X =
array([[ 22,   9,  -2,  39],
       [-20,  -4,   2,   0],
       [ -4,   9,  29,  42],
       [  6, -26,  24, -21],
       [-17,  14, -17,  11],
       [-17,  16, -20,  13],
       [ 19,  21,  22, -35],
       [-25, -20,   2,  -9],
       [-20,  12, -15,   8],
       [-26,   0, -20, -12]])
Indices start at 1.
row 1 col 1 => 22
row 9 col 3 => -15
row 7 col 4 => -35
row 1 col 3 => -2
row 6 col 4 => 13
row 2 col 3 => 2
row 2 col 2 => -4
row 4 col 1 => 6
row 4 col 2 => -26
row 3 col 1 => -4
row 2 col 1 => -20
row 4 col 3 => 24
row 10 col 4 => -12
row 5 col 2 => 14
row 5 col 4 => 11
row 6 col 3 => -20
row 3 col 4 => 42
row 4 col 4 => -21
row 1 col 2 => 9
row 3 col 2 => 9
row 6 col 1 => -17
row 8 col 1 => -25

x =
 27   25  -19   13    9    8
-13    3  -43    7   -7    0
  4   32  -17   14   18   26
-17   -3  -34    0    5   -1
 -9   21  -32   31   -8   19
Indices start at 1.
(1, 1) -> 27
(4, 4) -> 0
(4, 1) -> -17
(3, 4) -> 14
(4, 2) -> -3
(2, 3) -> -43
(3, 6) -> 26
(3, 3) -> -17
(3, 1) -> 4
(4, 6) -> -1
(3, 2) -> 32

data =
[[6,-2,32,-17,6],
[-4,5,-14,29,16],
[14,-20,9,-2,41],
[-36,-4,-12,1,-21]]
Rows and columns are counted from 1.
row 1 col 1 = 6
row 2 col 2 = 5
row 4 col 3 = -12
row 4 col 4 = 1
row 4 col 5 = -21
row 1 col 4 = -17
row 3 col 1 = 14
row 4 col 1 = -36

grid =
[[-14,13,-27,-20,-25,-17,-18,-16,-20,-22,15,18],
[21,18,-13,13,2,16,8,12,5,17,10,-10],
[-23,18,0,-17,-18,-19,-17,-18,24,-21,19,-19],
[26,-22,-11,18,-9,21,17,19,14,22,-18,9],
[-17,-29,-3,-17,-2,-19,-18,-18,23,-22,-21,19],
[11,-9,33,15,17,13,16,13,-8,18,-10,-9],
[-8,-10,-13,-1,30,-6,-13,-11,28,-6,-18,-25]]
Rows and columns are counted from 1.
(1, 1) -> -14
(7, 7) -> -13
(1, 6) -> -17
(4, 7) -> 17
(4, 3) -> -11
(7, 1) -> -8
(7, 11) -> -18
(2, 7) -> 8
(1, 4) -> -20
(3, 5) -> -18
(4, 12) -> 9
(2, 12) -> -10
(1, 11) -> 15
(6, 10) -> 18
(3, 7) -> -17
(2, 2) -> 18
(4, 1) -> 26
(5, 6) -> -19
(4, 10) -> 22
(3, 2) -> 18
(7, 10) -> -6
(4, 9) -> 14
(6, 3) -> 33
(5, 9) -> 23
(4, 6) -> 21
(3, 9) -> 24
(5, 12) -> 19
(1, 5) -> -25
(7, 2) -> -10
(1, 7) -> -18
(5, 7) -> -18

M =
[[-581 -611 -598 -545 -590 -109 -632  141   38  294  396 -564   -2   10]
 [-152 -421 -109 -125  -99 -283 -144 -455  659 -576 -459 -200 -641 -236]
 [ 207   28  192  272  231 -581  247 -374  -34  602  439  278 -448 -679]
 [-398   52 -443 -467 -471  480 -475 -635  -85 -118 -137 -510 -813 -192]]
Rows and columns are counted from 1.
(1, 1)	-581
(4, 9)	-85
(4, 12)	-510
(1, 13)	-2
(4, 6)	480
(4, 14)	-192
(2, 11)	-459
(3, 12)	278
(1, 12)	-564
(1, 6)	-109
(2, 14)	-236
(2, 2)	-421
(4, 11)	-137
(3, 2)	28
(4, 5)	-471
(3, 5)	231
(3, 10)	602
(4, 13)	-813
(2, 4)	-125
(4, 1)	-398
(1, 4)	-545
(2, 3)	-109
(1, 9)	38
(1, 3)	-598
(3, 7)	247

B =
[[0,-1,-1,0,0,1,0,-1],
[0,-1,-2,-1,0,-1,-1,0],
[9,-31,7,-31,-3,32,0,-6],
[-10,30,-11,33,5,-30,-4,3]]
Indices start at 1.
(1, 1) = 0
(2, 8) = 0
(3, 5) = -3
(4, 6) = -30
(4, 3) = -11
(1, 6) = 1
(1, 2) = -1
(3, 3) = 7
(2, 4) = -1
(3, 2) = -31
(1, 4) = 0

W =
[[26,30,29,20,-27,30,29,29,29,32,-27,-28,-26,29,21,-31],
[-1,5,5,22,3,5,5,5,24,4,3,1,3,5,22,-3],
[-24,-13,-13,39,24,-12,-12,-12,36,-15,24,19,22,-12,38,9],
[-24,-20,-19,10,32,-19,-19,-19,5,-22,32,32,32,-19,10,30],
[3,7,7,17,0,8,7,7,19,7,0,-1,0,7,17,-4]]
Indices start at 1.
(1, 1): 26
(2, 11): 3
(4, 12): 32
(1, 4): 20
(5, 12): -1
(2, 2): 5
(2, 10): 4
(3, 4): 39
(1, 7): 29
(2, 3): 5
(3, 6): -12
(3, 10): -15
(5, 9): 19
(2, 6): 5
(3, 16): 9
(5, 15): 17
(1, 5): -27
(2, 7): 5
(2, 4): 22
(3, 3): -13
(4, 16): 30
(5, 11): 0
(1, 3): 29
(2, 16): -3
(4, 4): 10
(5, 3): 7
(5, 13): 0
(4, 5): 32
(3, 5): 24

A =
array([[   4,  185, -441,  740,  -84, -113, -232, -283, -477],
       [ 106, -158, -398, -875, -136,    1, -181, -126,   95],
       [-154,  -55, -241, -304,  -90,   24,  -70, -228, -217],
       [ 574,  -19,   22, -759,   12, -147, -189, -306, -195],
       [-510, -261, -410, -433,   35,  -88, -194, -128, -165],
       [ -94,  -23,  115, -241,    7, -105,  -22, -253, -235],
       [-335, -192,  -17, -148,    6,  -99,  -95, -392,   29],
       [ 108, -183,  -74,   85, -239,   46, -141,  -97, -559],
       [-411,  -83,  -37,  162, -112,  -42, -124, -197, -179],
       [ 132, -169,  155,  -54, -187,  -74,  -75, -259,    6],
       [ 279, -271, -355,   35,   -7,  -65,  -87, -234,  369],
       [-504, -153,  249,  202, -165, -140, -207,  -56,   25]])
Indices start at 1.
row 1 col 1	4
row 8 col 8	-97
row 8 col 3	-74
row 6 col 6	-105
row 9 col 5	-112
row 3 col 7	-70
row 1 col 8	-283
row 7 col 2	-192
row 3 col 1	-154
row 11 col 8	-234
row 8 col 7	-141
row 9 col 6	-42
row 1 col 2	185
row 4 col 5	12
row 8 col 2	-183
row 5 col 3	-410
row 11 col 5	-7
row 4 col 7	-189
row 5 col 5	35
row 4 col 3	22
row 9 col 4	162
row 6 col 1	-94
row 1 col 6	-113
row 9 col 7	-124
row 10 col 8	-259
row 12 col 4	202
row 2 col 1	106
row 10 col 4	-54
row 7 col 1	-335
row 5 col 6	-88
row 2 col 4	-875
row 6 col 8	-253
row 3 col 8	-228
row 4 col 6	-147
row 12 col 1	-504
row 10 col 5	-187
row 12 col 8	-56

a =
[[ 1.638  1.814  1.863  1.014  1.770 -2.183]
 [ 1.334 -0.241  0.575  1.902  2.348 -2.022]
 [ 1.334  0.170  1.863 -0.051  2.117 -1.215]
 [ 1.942  1.608  0.897  0.481  2.232 -2.667]
 [ 1.182 -0.241  0.897  1.014  1.655 -2.022]
 [ 1.790  0.786  1.702  0.126  1.886 -1.537]
 [ 0.574  0.375  1.863  1.014  2.348 -1.215]
 [ 0.423  0.786  1.058  0.304  1.886 -1.053]
 [ 1.638  0.786  1.058  0.481  2.001 -1.053]
 [ 0.726  0.170  1.702  0.126  1.193 -1.860]
 [ 0.878  0.581  2.185  1.191  1.309 -1.699]]
Indices start at 1.
row 1 col 1 -> 1.638
row 11 col 5 -> 1.309
row 9 col 1 -> 1.638
row 4 col 4 -> 0.481
row 1 col 3 -> 1.863
row 9 col 5 -> 2.001
row 10 col 1 -> 0.726
row 6 col 3 -> 1.702
row 8 col 5 -> 1.886
row 2 col 2 -> -0.241
row 8 col 2 -> 0.786
row 3 col 1 -> 1.334
row 2 col 3 -> 0.575
row 6 col 6 -> -1.537
row 5 col 1 -> 1.182
row 5 col 6 -> -2.022
row 6 col 5 -> 1.886
row 5 col 5 -> 1.655
row 4 col 1 -> 1.942
row 7 col 2 -> 0.375
row 3 col 2 -> 0.170
row 6 col 1 -> 1.790
row 6 col 2 -> 0.786
row 2 col 5 -> 2.348
row 4 col 5 -> 2.232
row 6 col 4 -> 0.126

m =
[[-17, -29, -17, -28, -19, -12, -16, 23, -11],
 [-26, 29, -27, 30, -25, -31, -27, -19, -32],
 [18, 27, 18, 28, 21, 13, 17, -23, 13]]
Indices start at 1.
(1, 1): -17
(2, 9): -32
(2, 7): -27
(2, 8): -19
(3, 7): 17
(3, 1): 18
(3, 4): 28
(1, 2): -29
(1, 9): -11
(3, 3): 18
(1, 8): 23
(3, 5): 21
(1, 3): -17
